In the data rows, 128 means zero.
Here are some points:
(132 145 127 123 143 138 143 136 104 98 121 153 141 117 133 132)
(128 182 110 135 103 137 142 122 144 141 123 168 160 150 108 123)
(112 111 121 160 88 93 140 111 147 160 146 130 151 142 107 129)
(120 101 136 93 125 118 94 127 91 139 114 144 95 103 98 158)
(88 165 201 145 127 124 153 103 111 139 136 105 110 99 143 125)
(134 168 174 127 105 113 143 123 129 133 151 173 127 138 125 155)
(175 179 158 79 143 171 155 110 115 142 40 147 77 139 120 133)
(149 127 145 150 106 119 135 118 144 145 118 100 116 145 130 93)
(120 5 100 151 170 108 145 106 130 86 141 77 120 94 138 126)
(135 66 110 114 137 104 101 150 97 109 139 128 141 116 94 156)
(159 131 125 120 126 138 103 144 151 138 137 99 110 115 158 106)
(107 161 146 131 151 134 128 89 63 135 97 140 139 105 122 161)
(121 126 184 152 87 95 135 68 122 182 115 110 102 129 94 144)
(88 120 133 144 172 119 165 84 80 121 102 122 166 120 136 147)
(119 117 113 115 98 134 79 156 121 123 136 124 129 122 136 128)
(118 73 147 117 138 105 125 97 109 166 89 91 100 128 95 121)
(196 131 55 99 123 160 103 199 192 85 160 187 161 156 134 128)
(141 134 121 129 140 132 122 170 138 99 141 147 137 119 144 142)
(110 111 80 162 136 138 118 159 167 98 142 89 179 159 153 70)
Then 12 other points, each followed by its number:
(175 87 91 95 137 125 115 141 124 137 120 201 141 130 85 163) 0
(111 169 168 152 145 131 150 112 129 126 142 143 135 110 136 131) 1
(116 140 137 156 183 154 159 132 116 90 117 148 141 122 152 130) 2
(149 123 121 84 128 151 100 136 122 147 102 77 57 123 129 113) 3
(159 107 108 116 113 135 139 139 159 129 136 145 126 150 116 135) 4
(107 92 61 138 128 126 125 172 150 102 148 77 194 145 153 80) 5
(103 116 135 142 144 124 135 101 99 133 114 116 148 120 127 140) 6
(136 150 125 110 127 145 121 122 105 142 82 148 108 128 97 151) 7
(107 76 121 151 157 137 124 145 133 91 187 90 139 119 166 97) 8
(104 191 154 158 139 142 157 112 135 135 98 100 109 156 152 98) 9
(116 197 105 104 53 106 29 193 128 172 103 111 166 172 117 102) 10
(105 81 109 158 152 119 143 143 140 85 182 93 146 111 154 111) 11
Which of these numbered points is nearest to each point below by angle, seen from the average point of the first points? Its number follows each.
(105 116 85 156 124 124 121 155 133 96 147 96 171 156 147 96) > 5
(108 186 179 126 145 142 160 123 117 121 128 149 126 105 156 145) > 1
(177 78 87 72 121 139 117 141 129 121 121 220 133 128 88 178) > 0
(132 158 139 150 185 169 168 102 90 88 71 150 166 130 181 124) > 2
(139 142 111 116 120 138 111 138 139 130 129 101 111 105 139 115) > 3
(103 130 160 145 97 110 140 113 130 163 127 79 136 139 129 109) > 9
(113 79 103 137 113 122 131 124 145 137 141 98 131 136 128 115) > 5
Here are 12 other points, each followed by its number:
(108 165 149 161 97 111 133 113 175 147 177 69 113 110 167 98) 0
(103 146 134 163 95 109 133 125 145 141 115 123 166 161 128 95) 1
(120 194 159 166 129 135 157 105 127 129 83 104 131 148 155 92) 2
(176 162 119 107 196 182 204 109 179 85 124 160 103 141 137 119) 3
(109 106 113 171 85 95 138 102 161 153 139 125 164 135 113 119) 4
(133 188 97 137 108 117 104 137 139 120 144 160 159 129 126 147) 5
(124 127 131 109 127 125 99 134 113 133 138 96 102 102 133 115) 6
(138 134 139 134 88 119 116 103 125 156 117 142 139 131 113 148) 7
(125 102 103 117 106 119 88 150 118 146 109 100 116 137 114 100) 8
(144 116 116 131 87 101 105 135 144 150 142 135 145 129 112 135) 9
(110 51 112 128 118 92 150 147 144 93 219 164 171 112 119 146) 10
(146 131 122 113 125 137 144 136 168 148 154 95 108 119 121 133) 11
Which of these numbered points is nearest to each point below by angle, seen from the average point of the first points? Its number follows each.
(116 134 136 161 105 106 142 98 107 151 113 142 135 134 108 138) > 7
(191 102 105 111 114 135 134 145 177 122 152 153 131 156 110 138) > 9
(119 85 125 141 121 107 135 144 129 120 180 156 162 133 128 138) > 10
(91 149 138 140 145 121 133 109 82 128 88 136 155 135 124 138) > 2
(108 166 141 137 184 161 158 119 102 87 89 133 159 135 158 124) > 2
(126 113 116 121 115 121 92 146 114 130 149 138 134 119 122 120) > 9
(142 141 166 134 82 100 100 136 138 151 164 108 89 97 127 139) > 0
